In the data rows, the value 128 means zero.
Some points:
[142 131  91 140 169 119 171 111 117 159 109 129 107  90 122  87 107 129
 132 151  94 143 158 192  81 122 124 115 135 118 161 110  98 117 116 123
 146 181 127 143  83 159 115 124 105 130 149 145 150 170 174 148 119 120
  94 120  96 105 142 188 108 143]
[149 150 115 143  83 216 149 161 157 107 141 115 131  78 141 102  59 159
 161 119 123 145  82 141  91 142 113 127  44  94 144 143 134 129 114  84
 152 116 146 142 139  79 123 110 144  88 141 155 124 170 185 160 168 115
 135 118 105 140 140 115 133 133]
[103 152 108 110  68 162 119 135 144 109 132 145 134 145 115 126 157 121
  99  88 114 167 130 111 128 105  69 156 188 147 125 133  97 136 100 121
 140 130 119 171 131  96 142 145 145 100 114 153 113 141 196 126 115 124
 164 178 130  99 128 117 105 152]
[110 132  72  37  98 174 141 144 148 103 152 127 112  88 156 110 128  98
 126 108 114 105 136 133 112 123 121 115 133 124 107 113 146 146 159 100
 124  89 117 160 132 102 135 112 160 115 163  73 125 139 165  90 159 146
 167 202 142 120  88 107 147 145]
[126  69 146 142  97 129 135  88 146 105 142 113 121 114 114 109 136  90
 140 155 130 145  81 168 111 125  97 141 161 155 127 176  95 129  77 111
 194 107 109 124  87 142 142 100 135 156 143 136 118 153 157 171 129 128
 167 115 161  98 132 158  92  84]
[128 128 118 122 105 120  99 147 132 131 134 130 132 157 140 153 159 121
 122 114 133 121 123  96 170 127 140 141 120 121 151 114 169 140 166 124
  97 123 137 147 174 135 138 129 125 121  91 122  98 117  94 107 117  97
 127 126 140  93 120 109 131 128]
[107 138 161 160 173 107 115 128 107 151 113 127 130 137 136 151 159 163
 143 150 140 115 180 157 159 110 164 149 120 145 115 131 117 124 126 154
  88 140 151 110 123 135 128 150 141 144 121 139 154 136 100 116 139 147
  92  89 120 169 133 139 145 156]
[134  85 142 158 116 145 145  80 130 104 158 116 142 131  97 109 137  83
 135 165 121 124  88 159 105 115 100 118 179 156 123 147  64 104  87 102
 159 127 116 125  69 166 126  75 157 143 129 141 108 146 164 167 115 124
 146 109 168 102 138 147  73  89]
[129 124 128 105 113 122 106 152 118 118 121 123 110 150 153 136 130 128
 128 130 144 121 122  96 156 130 115 134 126 126 136 135 160 135 160 134
 115 120 135 138 176 138 136 139  98 128 108 109 104 114  94 100 114  94
 130 134 125  85 122 109 137 144]
[127 142 165 145 167 111 120 140 100 163 115 113 131 140 120 133 142 163
 124 147 126 133 191 150 143 117 152 151 125 130 103 133 132 119 140 163
 102 144 154 115 119 159 118 139 143 142 112 139 159 115  91 138 125 146
  88 105 133 157 126 149 127 138]
[ 96 116 127 101  70 153 135 164 128 120 128 136 145 175 106 101 142 124
 103  90 108 193 135 122 122 111  72 173 187 134 113 123 117 147 111 112
 166 132 134 163 139 105 154 140 168 121 104 140  91 122 182 120 150 134
 162 173 112  92 128 126 104 142]
[ 95 150  73 107 119 132 140 168 151 141 123 126 119  90 110 103 105 129
 132 111 102 140 103 124 114  77  87 129 119 106 155 101 137 133 143  91
 171 122 152 159 114 100 121 110 123  92  99  98 101 170 193 103  81 121
 125 145 117 107 166 138 113 175]
[ 97 129  70  45  96 155 162 157 162  88 150 122 137 100 117 111 137  95
 122 103 111 100 138 131 116 146 117 115 137 147  83  72 153 138 151  85
 132 108 115 140 143  96 130 122 175 110 154  66 123 121 172 101 146 136
 155 216 131 124  98 114 167 115]
[152 117 125 102 124 110 106 138 119 123 117 116 128 165 139 141 133 115
 118 124 137 121 129  95 160 122 122 126 119 110 132 128 172 147 158 157
 115 121 141 137 170 135 127 143 111 112  87 119 105 120  97  96 120  95
 126 131 124  94 107 111 133 125]
[131 115 118  95 101 119 105 155 126 136 118 121 123 146 145 150 136 112
 110 118 143 137 119 120 159 127 135 146 117 118 146 146 184 165 164 138
 111 114 128 132 170 132 143 126 111 136  96 110  96 113 106 101 127  95
 127 118 133  93 109 116 129 129]
[112  71 124 145 135 173 158  83 156  92 159 109 119 117 136 136  91  71
 171 154 168 112  90 143 104 144 136  55 144 105 105 126 108  95 120  97
 159 146  85 139  96 108 118  78 147 147 179  92 150 106 149 144 158 156
 149 165 165 154  86 104 139  72]
[153 134 115 143 166 131 141 117 132 177 131 137 111  84 120 106 131 128
 162 122  98 129 153 197  94 132 129  91 148 112 147 109  99  98 122 110
 147 171 150 135  71 120 132 119  98 152 145 161 137 174 172 122 111 116
 100 108  94 124 154 191 103 134]
[115 145 176 143 163  94 134 132 100 170 120 128 126 133 151 136 151 158
 113 135 122 130 161 147 141 125 152 145 124 138 127 150 135 144 133 158
 109 119 140 104 119 145 129 132 135 135 122 153 159 108  97 128 143 150
  96 101 120 161 140 159 124 144]
[117 167 172 134 161  86 126 122  98 176 130 127 129 132 156 125 147 158
 133 128 121 117 153 127 140 120 164 150 128 133 120 151 116 128 140 154
 106 138 135 108 115 149 132 140 131 139 119 145 149 129  90 130 125 142
 105  99 129 166 129 144 131 136]
[143  74 133 168 131  90 107  99 152 142 131 119 153 142 102 161 103 115
 113 175 135  99 113 122 130 106 127 107 111 139 142 122 133 122 136 144
 125 120 103 104 122 161 126 130  77 141  85 112  98  58  71 131 130 115
 122 120 145 145 121  92 118 132]
[126 166 160 155 145  95 127 124  82 169 130 135 128 120 150 149 169 168
 147 145 148 110 157 151 152 129 145 135 111 143 114 159 119 123 131 148
 106 124 118 113 127 124 113 116 118 135 140 157 162 121 110 137 108 154
  97  94 120 176 138 145 148 130]
[162 178  87 143 136 216 154 157 162 117 113 110 144  89 112  92  80 172
 134 124 107 127  86  89  76 127  86  81  86  89 157 104 111  68 122  77
 136 166 147 137 129 125 115 131 141  75 123 130 137 151 184 138 142 104
 145 117 129 135 162 128 136 140]
[137 102 126  94 105 113  98 152 132 139 122 115  95 161 147 150 119 120
 125  95 132 132 111 109 180 128 133 144 111 116 140 158 169 158 167 159
 127 105 130 147 187 130 155 128 129 125 104 133  96 138  87 120 154  97
 133 125 113  98 115 112 129 141]
[124 119 119  72 145 162 185 109 124 149 141 124 122 102 149 105 120 132
 154 118 139 120 144 177  95 145 158 114 153  97  53 115 118 141 126 138
 139 164 108 144 124 120 102 126 153 144 189 123 184 116 169 113 180 195
 101 138 143 200 138 187 120  87]
[141 101 141 186 139  79  96 100 143 124 135 143 154 143 107 146  94 103
 134 171 155 107  96 138 133 123 144 103 106 147 135 139 148 124 120 144
 123 111 114 112 120 141 142 107  87 146 108 113 112  84  80 151 104 121
 126 125 136 134 109  83 132 131]
[133 149 130 125 153 136 178 113  88 148 153 147 126 133 124 105 176 120
 104 112  97 152 149 168 115 152 132 129 192 151 116 127  59 131 101 147
 145 120 132 137  83 144  77 167 166 136 165 162 146 132 169 157 127 140
 124  89 132 159 166 186 103  93]
[109 163 161 139 180  87 140 112 102 172 108 136 135 152 117 141 170 154
 127 139 130 123 171 128 134 123 136 144 109 133 116 131 133 127 133 158
 109 140 139 109 113 162 110 152 144 135 115 148 159  98 100 124 121 140
  89  96 124 159 131 155 138 132]
[161 132 130 158 117 138 102 144 117  61 108 119 138 123 120 130 118 174
 114 124 136 148 112  67 124 152 171 140  78 119 149 130 129 128 127 117
 121 113 135  70 145  92 133 152 124 103 153 125 123 139  66 121 146 145
 144 103 114 151 144  59 171 133]
[166 141 146 152 129 150  95 152 134  84 102 128 132 121 106 140  95 164
  99  98 143 138 123  48 133 163 165 141  88 117 138 121 137 107 120 119
 124  97 135  63 153 110 128 137 125 104 165 137 131 130  69 119 132 133
 147 110 111 121 138  76 169 124]
[147  97 160 179 141  87  88  89 137 121 140 139 125 131 119 150  99 115
 137 167 143  84  99 109 132 121 127 110 120 134 152 142 135 121 111 148
 133 104  97 125 132 141 148 125  84 142  98 103 112  92  76 143 109 114
 123 122 142 134 125  84 116 119]
[130 126 120 106 128 123  98 145 127 126 112 123 102 151 139 148 130 123
 118 109 138 100 117  98 165 124 133 132 128 125 150 124 162 142 159 139
  99 107 146 153 166 150 151 138 115 107 102 123 106 120 102 112 132  89
 155 131 116  92 118 104 126 133]
There is one direction along which these points spread out most. Take the direction at right angles to it along which they spread out most. Go by this last direction. Where along it does each point below lie, from 0 to 99? 50 is the average, and the first point above lies past it. One standard deviation of the points above along it is 16.
[ 97 129  70  45  96 155 162 157 162  88 150 122 137 100 117 111 137  95
 122 103 111 100 138 131 116 146 117 115 137 147  83  72 153 138 151  85
 132 108 115 140 143  96 130 122 175 110 154  66 123 121 172 101 146 136
 155 216 131 124  98 114 167 115] 30
[129 124 128 105 113 122 106 152 118 118 121 123 110 150 153 136 130 128
 128 130 144 121 122  96 156 130 115 134 126 126 136 135 160 135 160 134
 115 120 135 138 176 138 136 139  98 128 108 109 104 114  94 100 114  94
 130 134 125  85 122 109 137 144] 33
[166 141 146 152 129 150  95 152 134  84 102 128 132 121 106 140  95 164
  99  98 143 138 123  48 133 163 165 141  88 117 138 121 137 107 120 119
 124  97 135  63 153 110 128 137 125 104 165 137 131 130  69 119 132 133
 147 110 111 121 138  76 169 124] 37
[131 115 118  95 101 119 105 155 126 136 118 121 123 146 145 150 136 112
 110 118 143 137 119 120 159 127 135 146 117 118 146 146 184 165 164 138
 111 114 128 132 170 132 143 126 111 136  96 110  96 113 106 101 127  95
 127 118 133  93 109 116 129 129] 33
[137 102 126  94 105 113  98 152 132 139 122 115  95 161 147 150 119 120
 125  95 132 132 111 109 180 128 133 144 111 116 140 158 169 158 167 159
 127 105 130 147 187 130 155 128 129 125 104 133  96 138  87 120 154  97
 133 125 113  98 115 112 129 141] 31
[126  69 146 142  97 129 135  88 146 105 142 113 121 114 114 109 136  90
 140 155 130 145  81 168 111 125  97 141 161 155 127 176  95 129  77 111
 194 107 109 124  87 142 142 100 135 156 143 136 118 153 157 171 129 128
 167 115 161  98 132 158  92  84] 58
[153 134 115 143 166 131 141 117 132 177 131 137 111  84 120 106 131 128
 162 122  98 129 153 197  94 132 129  91 148 112 147 109  99  98 122 110
 147 171 150 135  71 120 132 119  98 152 145 161 137 174 172 122 111 116
 100 108  94 124 154 191 103 134] 73
[128 128 118 122 105 120  99 147 132 131 134 130 132 157 140 153 159 121
 122 114 133 121 123  96 170 127 140 141 120 121 151 114 169 140 166 124
  97 123 137 147 174 135 138 129 125 121  91 122  98 117  94 107 117  97
 127 126 140  93 120 109 131 128] 33
[115 145 176 143 163  94 134 132 100 170 120 128 126 133 151 136 151 158
 113 135 122 130 161 147 141 125 152 145 124 138 127 150 135 144 133 158
 109 119 140 104 119 145 129 132 135 135 122 153 159 108  97 128 143 150
  96 101 120 161 140 159 124 144] 68
[117 167 172 134 161  86 126 122  98 176 130 127 129 132 156 125 147 158
 133 128 121 117 153 127 140 120 164 150 128 133 120 151 116 128 140 154
 106 138 135 108 115 149 132 140 131 139 119 145 149 129  90 130 125 142
 105  99 129 166 129 144 131 136] 67
[127 142 165 145 167 111 120 140 100 163 115 113 131 140 120 133 142 163
 124 147 126 133 191 150 143 117 152 151 125 130 103 133 132 119 140 163
 102 144 154 115 119 159 118 139 143 142 112 139 159 115  91 138 125 146
  88 105 133 157 126 149 127 138] 68
